Here are some points, one per row:
(0.223, -1.061, 0.697, -0.143, -0.379, -0.978, -0.427, 1.144, 0.320, 0.459, 0.298, -0.601, 0.843, -0.332,
 -0.089, 0.984, 2.798, 1.828, 0.915, -1.214, 1.031, 0.397, 0.540, 0.043)
(-0.867, -1.588, 0.072, 0.491, -0.322, 0.017, 0.636, 1.840, 0.287, 0.519, 0.826, 1.696, 1.324, -1.418,
 -0.866, -2.281, 0.469, -1.004, 0.730, 0.444, -0.529, -0.785, 0.594, 0.222)
(0.390, -1.024, -0.887, -0.301, 0.415, -0.195, -0.467, -0.451, -0.058, -0.243, 1.007, 0.312, 0.492, -0.285,
 -1.397, -0.571, -0.210, 0.643, -0.313, 1.493, -1.888, 1.001, 1.226, 0.061)
(-0.623, 0.750, 0.572, 0.249, -0.325, -0.329, 1.223, -1.024, -0.530, -0.524, -1.399, -0.358, 0.278, -0.177,
 -0.918, -0.774, -0.502, -0.720, 1.241, -0.176, -0.203, 1.861, 1.109, -0.130)
(-0.132, -0.286, 0.339, 0.787, 0.418, 0.255, -0.422, 1.503, -1.547, -0.874, 0.429, 1.966, -0.686, 1.319,
 -0.305, -1.295, -0.051, 0.097, -1.550, -1.143, 0.037, -1.496, -0.084, 0.239)
(-0.425, -0.550, -0.643, 0.616, -0.656, -0.686, 1.024, 0.259, 1.451, 1.487, 0.981, -0.455, -0.316, -0.448,
 -0.330, 0.367, -0.229, 0.388, 0.335, -0.898, 1.370, -1.186, 0.268, -1.057)
(1.203, -1.244, -0.483, -0.926, 0.238, -1.110, 0.064, 0.277, 0.154, -1.089, 1.723, 1.585, -1.139, 0.074,
 -0.327, -2.799, -0.903, 0.562, -0.183, -1.516, 0.796, 0.234, -1.065, 1.753)
(-0.437, 0.151, -0.686, 0.708, 0.483, -1.681, -0.119, 0.402, 1.161, -1.342, 0.746, 0.927, 0.298, -0.654,
 -0.252, -1.136, 0.346, -0.590, -0.856, 0.880, -1.161, 1.757, 2.383, -1.177)
(2.777, 0.020, -0.123, 0.733, -1.121, 1.890, 1.112, 0.470, 1.190, 0.175, -2.738, 0.412, -0.473, 0.199,
 0.762, 0.300, -0.012, 0.902, 0.005, 1.010, 0.025, -0.848, 1.690, -0.550)
(-1.355, 0.624, 1.564, -0.275, -1.875, -1.563, -0.404, -2.751, -0.947, 0.700, -0.389, 0.480, 0.024, 0.640,
 -0.120, 0.411, 0.174, 1.235, -0.447, -0.351, 1.524, 1.415, 0.639, 1.268)
(-0.002, -1.354, -0.171, 0.791, 1.360, -0.142, -1.401, -1.210, 0.072, -2.651, -0.959, -0.107, -0.447, -1.793,
 -0.299, -0.256, 1.288, -2.995, -1.255, -0.875, 0.423, 1.064, 1.392, 0.187)
(-0.835, 0.241, 0.209, -0.708, 0.619, 0.056, -2.893, -1.085, -1.172, 0.827, 0.144, -1.744, -0.378, -1.285,
 -1.234, 0.248, -1.169, -0.649, -0.206, -0.271, -0.928, -1.457, -0.312, -0.646)
(0.467, -1.159, -0.318, -0.291, -0.164, -1.972, 0.807, -0.553, 1.648, -1.141, 0.132, 2.186, 0.325, 2.487,
 0.762, -0.232, 0.872, -0.560, 2.073, -0.582, -0.008, -0.780, 0.213, 1.640)
(0.192, 0.388, 0.397, 0.643, -0.722, -0.108, 0.871, 0.025, -0.791, -0.051, -1.633, -1.705, -0.563, -1.832,
 1.770, 0.033, -0.758, 1.164, -1.796, -0.283, 0.005, -0.799, 0.813, 0.992)
(-1.747, 0.759, -0.739, 0.897, 1.869, 0.596, 0.814, -1.202, 0.584, 0.651, 1.205, 1.833, -1.320, -0.080,
 0.297, 1.116, -0.257, 0.622, 0.600, 1.674, 0.389, 0.356, 1.136, 0.820)
(-0.758, 2.125, -0.720, -1.948, -0.312, 1.773, 0.158, -0.469, -0.543, -1.038, -0.785, -0.128, -0.275, 1.206,
 0.145, -1.152, -0.342, -0.119, -0.777, -1.374, 0.623, -0.746, -0.014, 0.591)
(-1.158, 0.271, 1.097, 0.254, -0.441, -0.811, 0.401, 1.431, 0.877, 0.325, 1.461, 1.298, -2.587, 0.267,
 -0.544, -0.933, -0.170, -0.614, 1.711, 0.417, -1.154, 0.548, -1.529, 1.806)
(0.462, -0.078, -1.495, -0.344, 0.532, -0.709, 1.630, 0.185, 1.174, 0.132, 1.307, 1.039, 0.576, -0.195,
 0.757, 1.663, -0.013, 0.573, 0.828, 0.977, 0.520, -1.697, -0.159, -1.976)
(0.184, 0.156, -0.480, 0.439, 1.748, -0.272, 0.188, 0.806, -1.325, 0.410, -0.850, -0.875, -0.074, -0.354,
 -1.426, 1.600, -0.663, 0.850, -1.507, -0.880, 0.146, 0.625, -1.258, -0.039)
(-0.256, 1.176, 0.631, -0.508, -0.866, 0.887, 0.886, -0.130, -1.127, 0.830, 1.755, 1.260, -0.046, 0.523,
 1.020, -0.985, 1.308, 0.009, -1.195, -1.190, 0.554, -0.978, -0.708, -0.858)
(0.517, 0.547, -1.766, 0.052, -0.256, -0.615, -1.758, 0.729, 0.322, 1.641, 0.564, -0.231, -0.869, -1.192,
 -0.884, -0.172, -0.793, -0.781, 0.031, 1.073, -0.376, -0.952, 0.499, 0.864)
(0.706, -0.867, 1.508, 1.924, -1.101, 1.587, -0.153, -0.295, -0.475, -0.998, 0.047, 0.011, 0.578, 0.713,
 -0.215, 1.798, 1.328, -1.148, -0.987, 0.602, -0.446, 0.804, 0.069, -0.169)
(-0.198, 0.731, 0.156, 0.287, 0.330, 0.185, -1.732, 1.474, 0.585, 0.993, 1.295, 0.679, 0.875, 0.880,
 0.993, 0.154, -1.312, 0.535, -0.684, -2.523, -1.610, 0.429, -0.575, -0.144)
(-1.190, 0.308, 0.619, 0.641, 1.091, -1.075, -0.612, 0.487, 1.192, -2.214, -0.838, -0.416, -0.988, 0.133,
 -0.468, -0.315, -0.792, 0.562, 1.372, 0.918, 0.819, 0.311, -1.611, -2.296)
(0.333, 0.238, 0.660, 0.023, 0.204, -0.142, 0.592, -0.852, 1.029, 0.704, -0.385, -0.683, -1.376, 1.195,
 -0.856, 0.074, 0.878, 0.382, -1.743, -0.890, -0.232, 1.801, 1.824, -1.283)
(-1.113, 0.537, 0.850, -1.972, -0.706, -2.516, -0.270, 0.212, 0.913, -2.366, 0.410, 0.357, -0.507, -0.685,
 -0.455, 3.257, 1.151, 0.053, 1.685, -0.210, 0.185, 0.627, -1.639, 0.524)
(1.016, 0.139, 0.749, -0.576, 0.339, -0.509, -1.087, 1.726, -1.515, 1.335, -1.194, 1.544, -0.140, -0.199,
 0.016, -1.099, -1.756, -0.677, 0.771, 0.224, 0.415, -1.024, -0.559, -0.913)
(0.332, 1.038, -0.998, 0.509, -1.065, -1.398, 1.137, 0.216, -0.601, 1.875, -1.090, 0.245, 0.554, -0.442,
 -0.178, 0.364, 0.658, -0.597, -1.216, 0.720, -0.600, 0.153, -1.260, -1.036)
(1.361, -0.692, -2.042, -1.017, 0.422, 0.490, -1.637, -0.187, -0.391, 1.967, 0.579, 0.394, 1.018, -1.750,
 -1.182, 0.812, 0.232, 0.357, 0.601, -0.425, -0.638, 0.981, 0.772, 0.371)
(0.801, 0.574, 0.172, 0.611, -0.427, 0.638, -0.422, -1.392, -0.869, -0.688, -0.359, -1.307, 0.390, 0.069,
 -0.850, 0.427, 1.986, 2.094, 0.097, 0.722, 0.855, -1.922, -0.156, -0.420)
(0.713, -1.128, -0.171, 0.735, -0.323, 1.554, 3.310, -0.399, 0.559, 0.587, -0.736, -0.686, -0.476, -1.364,
 -0.727, -0.089, -0.014, -0.605, 0.097, -0.336, -0.710, 0.006, -1.311, 0.701)
(-0.708, 0.271, -0.213, -0.170, 1.737, 0.435, -2.260, -2.461, 1.004, -0.573, -1.622, -0.399, 0.223, 0.162,
 -1.776, -0.747, -1.645, -0.703, 0.819, -1.146, -1.651, 0.153, 0.806, -0.357)
(1.133, -0.975, 1.029, -0.101, -0.488, 0.272, -0.099, -0.448, 0.190, -0.818, 0.825, -1.360, -0.762, -0.385,
 0.896, 0.566, -1.319, -0.625, -0.261, -0.781, 0.133, 0.404, 1.458, -0.548)
(0.566, 1.393, 0.451, 0.205, 1.815, 0.513, -1.774, -0.451, 1.992, -0.041, 0.028, -1.315, 1.635, -1.143,
 1.142, -1.627, 0.224, -0.593, 0.341, -0.025, 2.284, 0.021, -1.645, -0.059)
(-0.634, -0.158, -0.585, -0.133, -1.218, 1.075, 0.342, 0.619, -3.153, -0.364, 1.056, -0.415, -0.416, 1.108,
 1.060, 0.306, 0.749, -1.521, 1.154, -0.751, 1.660, 0.399, -0.526, -0.241)
These points spread out most along one direction. Take the direction at right angles to it along which they spread out most. Go by this last direction. How many in every 100 of the points above lie lower along it than each point below? Round to a whole number. More than half of the points above lie lower than the first one.
(-1.274, -1.382, 0.877, 0.003, 0.726, -0.094, 1.377, 0.046, -1.474, 1.678, -0.402, 0.826, 0.463, 2.006,
 2.088, -0.615, 0.196, 0.808, -0.078, 1.118, 0.029, -1.556, -0.354, 0.222) -> 89
(0.154, -0.202, 1.367, -0.967, 1.722, -0.315, 1.592, -1.127, -0.322, 0.000, -0.862, -0.549, -0.054, 1.007,
 1.112, -0.675, -0.993, -0.530, 0.668, 1.269, -0.115, 1.542, 0.478, 0.203) -> 51
(-1.517, 0.559, 0.920, -1.293, -1.513, 0.872, 0.568, 0.237, 1.182, -1.281, -1.345, 0.233, 0.688, -0.118,
 -0.547, 1.453, -0.180, 0.221, -0.201, -0.391, 0.941, 0.047, -0.436, 0.727) -> 69
(-0.759, 0.839, 1.007, -2.129, 0.315, 1.141, 0.682, 1.082, -1.877, -0.415, -0.080, 0.383, 0.552, 1.524,
 1.660, -0.731, 1.894, 0.641, 0.717, -0.720, -0.766, -0.092, -0.188, 1.057) -> 77
(1.007, 0.524, -2.422, 0.548, 0.168, 0.945, 0.871, 0.822, -0.151, 2.536, 0.908, 0.069, 0.755, 0.468,
 0.548, -0.834, 0.553, -1.173, -0.083, 1.438, 1.883, 0.301, -0.467, -1.116) -> 80
(0.587, 0.350, -0.246, -0.100, -0.717, -1.180, -1.450, 0.216, -0.698, -0.068, -1.018, -2.004, 0.407, 0.095,
 1.598, 0.391, 0.453, -1.091, -1.016, 0.642, -1.535, -0.886, -0.325, 0.735) -> 57
(-0.581, -0.539, -2.139, 1.566, -0.919, 1.012, -0.845, -0.384, 0.402, -0.413, -1.111, -0.942, -0.005, -0.152,
 1.810, 0.553, 0.368, 2.211, 0.484, -0.733, -0.486, 0.599, -0.628, -0.433) -> 74
(-0.073, -1.849, -1.390, -0.295, 0.466, 0.358, 1.150, 1.795, -0.517, 1.376, 0.905, -1.507, 0.498, 1.607,
 -0.454, 0.478, 0.362, -0.271, -0.919, 2.219, 0.971, 0.384, 1.107, -0.172) -> 77
(0.959, 2.669, 1.878, 0.427, 0.003, -0.245, 0.933, -0.032, -0.789, -0.466, 1.283, -1.754, 0.919, 0.630,
 -0.751, 0.432, -0.348, 0.161, 0.842, 0.194, 0.020, -1.205, -0.418, -1.005) -> 77
(-0.282, -0.861, 0.504, -1.162, -0.123, 1.154, -1.685, -1.212, 1.669, -0.277, -1.287, -0.860, -0.407, -0.822,
 -1.013, -0.073, -0.804, 0.520, -1.181, 0.551, -1.812, -0.021, -1.699, -0.258) -> 23
(0.844, -0.382, 0.393, 1.220, -0.981, 0.938, -0.452, 0.114, 0.914, -1.270, 1.166, 0.669, 0.588, -1.204,
 0.031, 1.610, -3.049, 0.150, 0.338, 1.099, -0.790, 0.214, -0.090, 1.854) -> 43
